Each row is where one point has got to under a steady rotation. How many ticks took it there?
The counts run from 0 to 541.
[110  75 152 177 124 140 180 157 124 102 112 149  68 123 116 110 154  98
 183 109 162  83 104 140 119  97 140 150 145 154 112 142 129  84 148 141
 158  96 110 142 140 135 120 113 108 126 174 148 138  92  85 171 132 130
 117 111] : 160
[173 123 140 128  58 168 139 113 123 132 165 126 135 111 107 127 137  93
 174 133  96 120 140 138 109 157 126 152 164 164 188 150 128  84  91 117
 132 121 119 112  94 125 118 145 136 134 178 119 126  68 148 126 111 170
 100 119] : 334
[148 138 149 170  85 158 177 126 145  93 125 144  44 145 106  91 115 129
 168 125 137 107 180  92 146 123 132 130 156 112 113 163  99 125 117 138
 134  95 160 133 112  83 111  94 150 122 164 140 153 127  97 136 132 135
 125 104] : 360
[147  90 159 104 111 158 160 119 138 142 155 159 138 109 118 104 136 152
 177 113 112 115 175  90 140 129 130 125 177 170 120  94  86  79 118 162
 111 135 119 125 118 109 158 128 157 168 133 126 153 105  72 128  89 164
  84 144] : 138
[121 117 115 127  91 148 167 135 155 110 159 132 114 191 109  89 112 115
 175 143 137 115 154 142 173 141 151 157  92 103 112 154 168 112 120 129
 123 107  94 140  97 126 124  84 149 127 115 120 168  69 106 156 120 156
 121 118] : 285
[105 127 122 131  79 163 147 146 151 102 155 100  93 189 117  90 110 111
 181 146 119 101 170 149 175 138 145 136 103 106 128 156 145 110 107 128
 137 100 107 140 119 116 125  80 156 121 161  94 166  89  92 138 115 151
 131 128] : 284
[159 141 128 176 121 136 174 113 154 108 117 115  75 122 122  78  97 126
 183 126  99 109 142 143 151  92 135  91 185 145 126 148 142 125 110 158
 151 101 105 100  88 130 107 124 111 128 178 140 174 118 122 165 158 132
 145 106] : 443
[138  88 140 141 105 169 178 142 112 122 131 140  41 104 106 147 129 150
 166 104 124  93 156 119 152 128 132 137 182 131 110 151 101 105 162 116
 149 117 138 143 146 111  96  68 145 151 137 111 122  81  77 130 132 142
 126 140] : 264
[129 151 128 123  94 158 169 103 149 138 123 186 101 140 120 129 115 173
 167 157 100 130 163 104 141 136 150 181 149 103 117 162 102  89 121 144
  73 139 153 149  88 119 138 102 156 125 158 121 130  80  90 129 115 156
 100 103] : 465
[142 144 153 143 148 140 159 116 133 184 127 176 136 107 124 103 105 184
 160 154  85  92 149 116 134 147 148 119 169 149 133 111 105  52 101 184
  86 141 128 116 116 140 129 119 104 138 163 133 143  96 129 130 124 142
  87 117] : 224
[129 113 126 130 104 114 182 145 118 120 162 162  84 147 127 132 118 150
 166 145 139 112 149 110 155 128 138 147 132 136 104 178 151  74 108 132
 167 102 152 140 143 156 122 101 147 184 134 101 134  91 127 169 158 149
  98 131] : 512
[119 143 131 147  64 184 138 142 155 139 156 113 117 177 116  97 109 124
 187 114 113 115 192 131 142 143 140 149 145 126 132 164 128 110 132 132
 106 109 116 139  82 103 128 113 147 112 116 106 158 107  91 104  97 161
 121 131] : 372
[136 123 164 113 119 178 140 124 135 154 150 167 143 101 111  91 137 137
 174 140 110  98 171 126 125 140 149 137 163 160 124  71  91  69 136 178
 104 139 116 136 132 119 138 127 145 139 149 125 159  86  87 144 103 153
  94 145] : 139
[137 156 172 157 122 145 178 112 165 127  99 100  69 110  99  68 113 145
 130 140 124  98 131 111 146 126 133 114 158 153 133 119 122  69  73 165
 121 110 109 114 100 117 127 111 127 132 175 179 163 143 105 100 136 110
 127 121] : 119
[155 141 145 162 133 140 178  91 150 129 125 112  82 125 115  77 121 120
 184 130 118  93 128 156 131 103 154 108 171 159 110 111 148 120 121 177
 138 113  97 105  79 127 101 113 111 130 152 149 168 100 171 186 155 129
 152 126] : 442
[193 120 110 118  73 115 164 102 140 160 130 110 110 140 104 120  83 151
 155 118  74 152 139 146 165 128 136 141 167 142 125 167 161  91 104 130
 131 130  96 102  72 123 138 152 127 157 125 103 152  96  97 115 134 155
 113 134] : 99
[145 117 168 133 145 114 184 131 126 143 115 156 104 137  95 110 121 173
 138 153 141  77 143 128 170 149 133 125 128 116 119  86 109  63  82 147
 123 129 107 131 182 143 126  79 107 143 172 152 130  87 141 155 112 118
 103 133] : 311
[119 138 159 156  70 152 154 128 143 129 154 107 103 105 110 130 128  93
 188  82 115  86 138 133  96 136 116 164 189 165 170 134 140 119 102 134
 124 112 111 122  62  95 118 119 118 130 164 125 147  95 127 133 107 156
 126 101] : 250
[139 118 136 164  89 126 154 143 123 108 138 179  88  98 112 137  99 107
 172  94  85  79 147 116 135 115 123 147 207 119 130 136 130 149 150 124
 133 131 131 137  98 112 119 113 116 140 139 124 154  67  89 183 121 156
 130  99] : 255
[115 118 136 121  97 121 195 146 116 134 153 123  93 104 128 118 133 128
 153  85 127 100 168 160 155 122 100 168 181 165 139 104 116  71 124 105
 122 106  93 173 118 133 150  88 125 169 127  94 114 103 105 146 103 181
 124 130] : 62
[176 115 139 168  98 162 199  99 161 130 129 139  89 130 106  87 133 123
 163 130 134 134 157 101 146 121 138 145 188 142 121 105 111 146 100 139
  77 121 115 108  73  79 114  98 125 118 136 167 136  87 156 138 107 158
 130 141] : 449
[129 144 169 136 116 147 185  98 128 129 130 131  48 137  96 103 131 142
 170 114 151  98 174 118 141 114 148 117 164 142  89 107 120 121 148 175
 122 110 126 132 108  92  96  84 139 143 131 143 165 110 128 166 136 116
 148 132] : 357
[162 116 162 177  98 128 132 125 139 120 154 136 145 149 101 100 111 139
 176 137 139 112 127 101 129 139 128 118 155 171 155 167 144  52  57 162
 138  98 145 108 114 128 140 184 137 146 165 137 172 122 142 146 135 141
  72 136] : 325
[125 136 156  91 140 124 180  97 120 122 147 163 103 127 107 123 137 136
 192 154 142  88 159 124  97 135 144 140 120 157 148 121 102  86 100 175
 132 125 121 143 104 123 135 106 148 170 187 131 126  77 128 178 124 120
  98 121] : 235
[188 105 144 140  82 172 140 126 128 117 148 134 142 122  91 113 151  94
 190 147 112 103 123 136 117 150 128 141 163 167 165 160 136  67 100 130
 141 114 121 115 118 124 131 173 136 137 180 149 145  82 121 125 128 154
 105 134] : 333
[148 134 159 131  81 136 168 145 128 115 166 146  96 153 108 112 135 129
 166 142 157  98 150 123 161 150 143 152 124 170 106 146 154  42 104 129
 166 103 152 141 176 152 114 119 160 160 139  97 153 113 139 155 157 154
 111 158] : 513
[164 124 133 139 110 116 155 138 138 113 154 135 114 154 102 107 101 147
 188 141 141  94 170  91 134 141 112 121 131 130 176 169 109  89  37 139
 138 100 140 141 126 118 140 116 152 158 195 125 130 102 141 157 125 123
  88 124] : 322
[ 80 136 169 128 127 111 151 125 160 125 110 126  89 133 111  91 102 117
 168 122 139  78 106 142 129 138 155 174 127 141 141  88 149  67 114 179
 102 124  95 155  73 108 142 119 124 127 163 137 172 100  68 157 136 125
 126 115] : 480
[154 115 116 147 138 114 198 119 170 120 122 118  93 131 112  73  89 125
 136 143 130 124 124 125 169 126 138 137 140 124 130  94 155 104  75 143
 119 124  78 113  75 116 135  96 124 147 136 165 151  70 116 163 123 140
 127 126] : 205
[151 121 111 127  96 120 162 130 114 149 118 123  77 148 120 114  54 166
 147 147  88 146 160 154 186 126 153 144 140 118 127 173 146  52 122 142
 151 125 125 124 126 117 121 132 142 141 149  85 140  85  74 122 154 136
 130 151] : 187
[ 84 135 168 131 120 168 169 142 140 133 138 138  82 127 124 115  91 158
 145 153 127  79 181  83 144 142 154 119 130 119 133 135  87 101  92 167
 124 134 151 123 118 119 118  63 154 133 178 133 147  89  91 130 116 116
 121  92] : 36
[128 185 188 163  98 166 174 132 144 141 114 144  77 123  85 110 112 148
 139 114 109 106 150  90 141 135 128 160 166 138 132 168 116  64 104 155
 113 113 140 126 118 134 122 123 150 132 141 156 141 142 104  69 127 124
 115 101] : 31
[146 111 136 151 174 118 165 122 113 136 139 144 115 134 108  92 116 159
 189 164 149  86 127 121 111 140 149 116 123 129 152 153 137  62  86 181
 143 105 120 133 115 135 109 130 127 144 162 144 139  88 153 175 144 114
  93 135] : 320
[171  90 128 133 128 124 155 148 102 153 172 170 136 130 116 127  67 134
 159 148 114 103 175 104 159 146 130 127 151 123 147 110 124  82  98 123
 146 126 126 111 135 112 127 105 124 153 133 119 134  33 125 171  91 145
  88 139] : 415
[100 164 151 125 101 138 157 149 129 141 114 139  91 142 123 107 122 131
 162 138 100  75 148 182 151 152 149 171 114 115 136 132 140  58 138 127
 131 132  74 161 125 166 127  90 124 110 175 130 141  83  95 122 119 139
 126  97] : 388
[161  99 121 145 132 182 166 108 151 136 137 141  94 121 102 104 140 158
 174 142 101 100 171 110 153 121 149 108 182 115 128 117  97 153 112 145
  94 120 117 122  95  90 101  75 126 121 149 132 136  67 127 154 100 157
 124 145] : 453
[159 120 139 130 117 114 159 116 134 113 170 166 126 158  95 112 122 139
 190 151 156  94 149  87 143 150 121 143 116 134 151 147 136  96  67 146
 122 116 131 137 105 115 136 123 154 161 165 138 137  73 169 187 127 136
  88 132] : 323
[ 90 141 170 136 119 188 153 138 132 144 156 105 111 135 100  66 103 117
 173 140 158  92 163 120 121 126 143 129 132 166 141 128 116  55 113 182
 135  95 103 144 106 126 130 127 159 134 133 130 173 128  93 108 116 128
 128 135] : 43
[135 127 140 162 101 114 163 165 116 112 118 146  85  90 140 125 106 144
 155 104  94  95 154 152 172 117 111 155 192 139 151 127 133  56 130 108
 143 107 111 167 150 156 148 119 112 136 178  88 134 122  90 148 138 163
 120 111] : 65
[170 110 130 184 110 195 137 134 151 131 122 148 105 125  96  95 158 163
 187 145  87  97 142 127 156 127 143 113 202 120 129 168 111 110 149 153
 110 108 115 128 127 128 102 120 129 100 156 146 156 121 110 119 135 148
 112 134] : 455
[160 161 133  98 107 123 189 101 147 122 117 124  62 119  95 117 116 150
 147 137  78  85 161 145 165 127 127 103 135 116 126 144 125 113  84 148
 137 131  81 113 117 134 118  72 140 157 181 149 144  81 112 129 128 106
 125  98] : 112
[138 102 130 165 138 118 163 162 121 126 164 140 110 149  99 104 101 129
 167 134 158  66 153 108 144 152 118 140 122 110 163 125 150  84  71 117
 135 106 102 149 126 112 118  84 131 148 137 152 121  69 143 169 100 140
 100 149] : 407
[104 155 157 125  94 119 201 132 140 132 121 132  88 144  95 119 143 139
 143 103 143  91 131 160 162 147 124 196 115 148 107 119 145  43 105 127
 111 113  72 182 139 151 138 105 130 145 134 137 136 124 118 116 124 137
 115 127] : 391
[144 143 147 155  93 168 183  97 151 112 124 125  93 129 110 112 158 110
 163 149 133  98  93 150 124 126 157 139 148 169 123 150 163  91  98 147
 128 115 119 106  96 143  93 111 116 129 172 145 151  98 185 166 155 149
 134 102] : 438
[116  64 135 115 100 157 163 147 131 119 166 139 138 126 123  94 123 103
 162 117 130  95 161 132 170 117 133 140 150 163 126  77 104  83 132 133
 141 110  89 152 137 123 158 118 147 153 132 117 151  75  55 149  89 164
 108 133] : 54
